Each path below is one point turned by a fixed rotation once a step. After each direction that follows a path, write how fast that rotation turns it, in degrees per step (0 if it stays still).
Each turn is a multiple of 5 degrees from 10 to 175, or 0.
Each row of a path follows its step; steps can be skipped.
Rotation 1:
step 1: [  1   0  11   9  -3  -2  -3  -4  -7 -17  16   6 -15 -15   1 -10 -15  -6
 -10  -8  22  -3   4  -5   9   5   7  -7 -12 -27  12   1 -19  -4  -7   7
  10]
step 2: [  4  -3  -1  17  14   4  -6  19  -1   2  -7 -11   8 -12 -11   8   4  -7
  27 -14   2  -7  -4  -9  -5  19   8  -3 -14  -9  13   2  -5   9  17   8
  -8]
step 3: [  7  17  -4   4   3  17  19   1  11  -8 -23   3  -4   7   9  16   5  -6
   2   5  16   9  -3  -1  25  16  -9  -2 -11   3   7   3  -5   5 -10  10
  12]
step 4: [ -6 -15   5  -4  13  -5   8 -14  24   4 -10   0 -11  -5   9   0  14  11
  22   2  -9  -2 -12  16  14   7  -6   6   2  -8   1  12  23  -6   7  -2
 -12]
step 5: [-12  -7  -1   0   4 -10   7  -2   0  18 -24  15  -9   8  14   5   8   4
 -10  -9 -32   2   3   1  -3  -7  -8   1  -7   9  -4 -14  -3  -3 -16  -1
  20]
step 6: [-24  -3 -10 -17 -11  -7  -2 -17  -7   3  -6   5   9 -25  12  -8 -11  -3
   0 -12   4   2  17   2  -1  -6   9  12  15  -2   6   0   9 -16 -12  -9
  -7]
step 7: [ 14   9  -3   8   8  -9  -9   3 -16   5  -3 -13  13   2   8 -15  -9   1
   3 -16  -5  11  10   8 -21  -6  12  -5  -7  -3 -21 -20   7   5 -15   9
 -11]
step 8: [ 20  16 -13  -6 -16   5 -10   9  -3   4   2   2   6 -10 -14   1 -10   9
  -2  10  20  20  -6   4   1  14   7   9   5  -1  -4 -15  -2 -11   0 -23
   9]
step 9: [ 19 -15   8   7   2   4  13  14   7   7  31  10   5   0 -12  -9   9 -12
   8  -3  19   3 -16  14   2  -8  -6   3  -1  -4  -8  -9   9   6  -6   8
  -3]
Speeds:
[-2 -5  3  2  3 -8 -7  4 -2 -3 -1 -6  8  6 -1  2  0 -5  6  0 -5 -2 -3  3
  0 -1 -4 -4 -2 -1 -2 -5  6  1  2  1  3]
145
[-1  3 -1  5  1 -2 -3  4 -4  3  3  1 -4  2 -6  1 -7  4  2  4  3 -2 -1  4
  2 -5  6  1 -1  6  6 -3  2 -8 -4  6 -2]
45
[-1  2 -9  7  0  1 -3  4 -2  1 10  1  4 -5  4  0 -3  1 -5  1 -2  4  1 -4
  1  0 -5  0  1 -6 -8 -4  1 -5  3  0 -2]
45
[ 4 -4  4 -4  2 -2 -1  3  5  3  6 -2 -5 -5  0 -1  3  3 -5 -1 -4 -4 -7  6
  3 -5  0  1  0 -2  1 -3 -3 -5  1 -5  9]
85
[-3 -2 -2  4 -2 12  0 -5  1  5 -4  1  1  3 -6 -5  4  3  2  5  0 -6  1  2
 -2 -2 -7 -2  2 -4 -1  0  5 -3 -1  3  6]
60
Rotation 2:
step 0: [ 18   4  -3  10   1   5 -14  10  -4 -15   2   7   1  11   8  25   4 -16
   2  10   7 -15  26  -6   4   4 -18   0   5  -2   2   6 -16 -13  -9 -10
   5]
step 1: [  5  -8  -1   7  -6  12  -8   3  13  -8 -15 -22 -14  -9  15   2   2  -4
   0   7 -18  -2  12  -5   4  17   7 -11  17 -12 -18  -5  -5  -3 -13 -18
 -13]
step 2: [ -6   6   6   0 -15   2  12   9   9  -4   3 -10 -15  -1  16  25  25   5
   0  -4   7   2   2  -8   3  20 -12  10   4  14 -17  12  -5  -4 -18   8
   5]
step 3: [-14  -5   3  17   6  10  -1  23 -10 -18  -8  -3   2   6   2   0  21 -12
   3  26   2  -8   4   0  10   8   0   9   5  -1 -15  -1  25   9 -11  -1
  -6]
step 4: [-16  -9   8   1 -16  -5  -5   4   2  -4 -12   7  15  -7  18   9  12   0
 -10  -4 -17   3  -4 -10  -6  -4 -14  -3   6 -20 -31  -1   7  11   0  12
   6]
step 5: [ -4 -11   4  -5  -1  -8   9 -12 -24  -5  -1  16  -4  -1  10   3  13 -17
 -10   4   0 -11 -11  20  -6  -3 -18   4  16  11 -16   3  10 -11 -20  -1
  -4]
step 6: [  1  -5 -19  -5 -13  -2  -9  -5 -14   6 -14   8   4  -4 -10   5  10 -14
 -23   2  -1 -25   2  -5   7   9  -5  -9   0  -8  -8  18  12  23   1 -13
  -2]
step 8: [ 12   1   0   1  -6  -8  -7   1 -15   1  -2 -16 -29  -1   3   7  -4  -4
   3   3  -4 -14  -5  -1   7   7  -5 -14   0  -1 -19  10   0  -4   1  -9
 -37]
step 9: [ 13   2   0  12  -3 -15   6   5   1 -10   6  -3   7   5 -10  21  13  16
   1  -2   2  -7  25  -3   4  23  -8  -5   6  -1 -17  23 -10   9   0  11
  -8]
Speeds:
[10  5  3 -7 -2  0 -3 -1 -2 -2 -2  0  3  3 -9  2 -1  5  0 -1 -2 -1 -6  1
  3 -6 -5 -1  4 -2  2  4 -1  1 -1 -7 -3]
40
[-1  6 -3 -1  0  2 -2 10 -3  3  1  3 -2  7 -1 -1 -7 -2 -1  7  0  1 -2 -6
  3  3 -3  3 -2  0  0 -1  4  3  4  0 10]
100
[  5 -10  -4   5  -3   0   1  -3   0   3  -1  -2   4   9  -1  -4   1  -9
   0  -3   0   5  -4   1   1  -4  -3   4   3  -2  -1   3   0   0   1   3
   3]
55
[-2  1  2  3 -5 -2 -2  1  3 -2 -1  4 11  1  2 -2 -4 -1  4 -2 -5  2  2 -7
 -6  4  6 -1  6 -1  1  1  4 -2  2 -8 -1]
120
[-2  2 -4 -3  2  1 -2 -6  4  1 -5  7  0  3  0  3 -7 -8 -5  1  1 -2  1  5
 -7 -1 -1 -3 -5 -1  0  0 -4  0 -6 -6  3]
55
[ 8  3 -5 -2 -3 -5 -3 -6 -4  2  3 -2 -4  4  2  3 -2 -4  4 -2 -6 -8  6 -3
  3  3  5 -4 -1  0  5 -4 -1 -3  0  4  0]
45
[ 2  2 -1 -1 -6 -2 -5  0  9  6  0 -2  2 -2  2  5 -1  5 -3 -7  7 -5  0 -3
 -5  1 -5  4 -2 -5 -2  1  3  4  3  4  1]
155
Rotation 3:
step 0: [  3 -17   3  -7   8   0  -6  15  -7  -5   2   2   1  17   4   3  22   1
   5   5 -24  -9  -4   0  13 -10  10  -8  -2  11   9  -9  12 -15  19 -19
   9]
step 1: [ 12 -14   6   2 -16 -26  26  -5   8  -3   7 -12  -1   1 -13  -2   8  -8
  -2   3  -6  -2  -1  -6  11   0  15 -17   5  -2   2  -2  26  -8  11   0
  -1]
step 3: [ 10  -2  28  -6   0  -7 -24  -6 -18   3  10  -2   3 -10   9 -13  -5  11
   2  18   9  -3  -1  -6  12  -5 -12 -11  10 -15   6  -7  17  -7  -2   7
  -6]
step 4: [-10 -14  15   2 -16  -8 -17   5   6   2   7 -14  14   3   0 -16 -18 -12
  -3  -2  20   4  11  18  -2  14   3  -9   3  -6  17   0  -5 -10  -8   2
 -14]
step 5: [-12   9 -14   9  -3   0 -30   5  18  -7  13  -8  15   3   8  -4 -12  18
 -10   9  -5  -3  -1   1 -20  11  -7 -16   4   7   5  -3   2  -1  12  -4
  -5]
step 6: [ -4  -8  -9  -2  12  13 -18  10  11 -24  13 -10   5  -5   3  -4  19   6
  17  10  13   2  -9   4  -5   1  19  -6   0  11   8   7  19  -1  -9 -14
  -1]
step 7: [-11   9  -9 -11  -4 -15  17  -6   2 -13   0  -8  -4  14  -3   4  13   8
  -5   0  23 -11 -18  -5  -8  20  23  -2   4  11  14  -3   7  -4   6  -3
  -7]
step 8: [ -4  19  -1  -6   4   0   6 -10  -1 -12  10  -8  10 -19 -21   2   0   9
  -9 -10   1  10 -31 -24   2  11  -3   1   1   2   0   3   5  12 -10   6
  -6]
step 9: [ -8   9   8  -2   1  12 -13 -12 -18   4 -17   1   3 -10  -1 -13  14   3
  11   4  18 -13 -14 -16  19   9 -11   8  -4   3  12  -6  -9   0 -18   6
  -5]
Speeds:
[ 6 -1  2  0  0  6  0 -8  2  4 -1 -2 -3 -4 -1 -2  5 -6  9  0 -1 -6  3  2
 -4  3  5 -5  1  1  3  2  0 -4 -2  7 -3]
130
[ 4 -2 -3  5 -5 -7  5  1 -7  1 -3  4  3  6  4 -2  1 -6  3 -2  9  5  3 -2
 -1  4  5 -2  1 -3  1  2  1 -2  0 -3 -2]
120
[ 1  5 -4  3  2 -1  5  0  1 -6  5  1 -6  1 -8  7  0 -6  3  8  0 -1 -4 -1
  1 -2  7  3  0  2  0 -3  4 -2  6 -3  1]
60
Rotation 4:
step 0: [ -4 -11   4  24  -8   2  -4   8   7 -14 -15  11  22  -1 -20  -6   8   5
  -1  -4   4   6 -14   3  21   7  -8   2   5   1 -11  -3  17   5   8  15
 -23]
step 1: [ -1 -15  13  16 -10  -2   7   3   8  -2   1   8  20  -3   7 -21  -1 -13
  -7   5 -20  14  -8  -1  30 -13  -2  -1   2   3  14   2   6  -2  14  -8
 -12]
step 2: [  5   0  10   7 -13  16   7   0   1   8  -9 -12  16   3   3  -4  -5  -5
 -13  -2  -7  12 -16  -9   6 -21  10   6   6 -20  12   3  13   0 -13 -32
  -9]
step 3: [  2   7  10  -1 -16  17 -22 -12  -9  -3  -3   7   9  10  -8 -13   1  -9
   0   4  20  -5  -9   5  -8 -36  11   0   3 -16  10  -5   3  -8  -5  -8
  -1]
step 5: [  6 -13  -6  17  -8   3  -2   0  -8  -2  -7  27  12 -18  -6  10  -1   0
  -2   8  22   0   0 -13   3  -2 -15  18 -11   0 -10  21  14  -6  13  -2
 -12]
step 6: [  8 -14 -22  -2  -9   5  11   0  -9  -9  -2  28   6  -9   4 -11   5  -7
 -19   2  -7  -5   0   0  20  -3  -8   6   5   0  -6   2   0 -19  21 -23
  -6]
step 7: [ -3  -7  -8 -17 -19  18   1  13   5   5   7   6  12 -15 -11   5  -6   0
 -33  -9  -6   1 -12  -1  14  -9  -3   3  10  -1  -9  -6  -6 -11 -16 -19
  -3]
step 8: [ -1  -6  -5  -6  -3  21  -3  -1   6   3   6  10  17   0 -15 -17  -4   9
  -4 -10  10  -8 -28  11  12 -20  11   7  -6   4   0   6 -14  -5 -21   7
  10]
step 9: [-18  -1   2   3  -2  19   2  -1  16  -6  15  16  -8 -16   9  -8 -11  -3
  23   5   1 -13 -23  -5  10 -21  11  16  -2   4  -7  13   3   7  -5   1
  10]
Speeds:
[-4 -4 -2  7  8  0 -2 -2 -2  0  1  5 -3  5 -1  1 -5 -1 -2 -4 -2  2  1 -6
 -2 -1 -6 -8 -1  3 -8  0  2 -4  2  0 -5]
65
[ 0 -6  4 -3 -1 -7  3  1 -2  9  3 -4  5  2  2  9 -1  8 -1  0 -1 -5 -1  1
  1 -4 -4 -1 -2  1  0  6  2  0 -5 -2 -3]
130
[-1 -6  2  2 -1 -2  4 -3  2 -2 -3  7  1  2 -5  6  1 -4  2  1  3  3 -1 -1
  3 -4  0  0  0  3 -1 -3 -5 10 -6 10  5]
85
[ 5 -3 -3 -2 -1 -3  3  3  0  9 -1 -2 -2  3 -2 -3 -2 -2 -6  3 -4  6  3 -6
  4 -2  6  5  4 -2 -3 -3 -5 -2  3  3 -6]
70
[ -3  -2   3  -3  -2   3   0  -3   4   4  -3   3  -8   5   3  -3 -10   1
  -1  -3   4  -2  -1  -1  -5  -2   8  -1   1  -1   6   5   5   1  -2   2
   2]
60
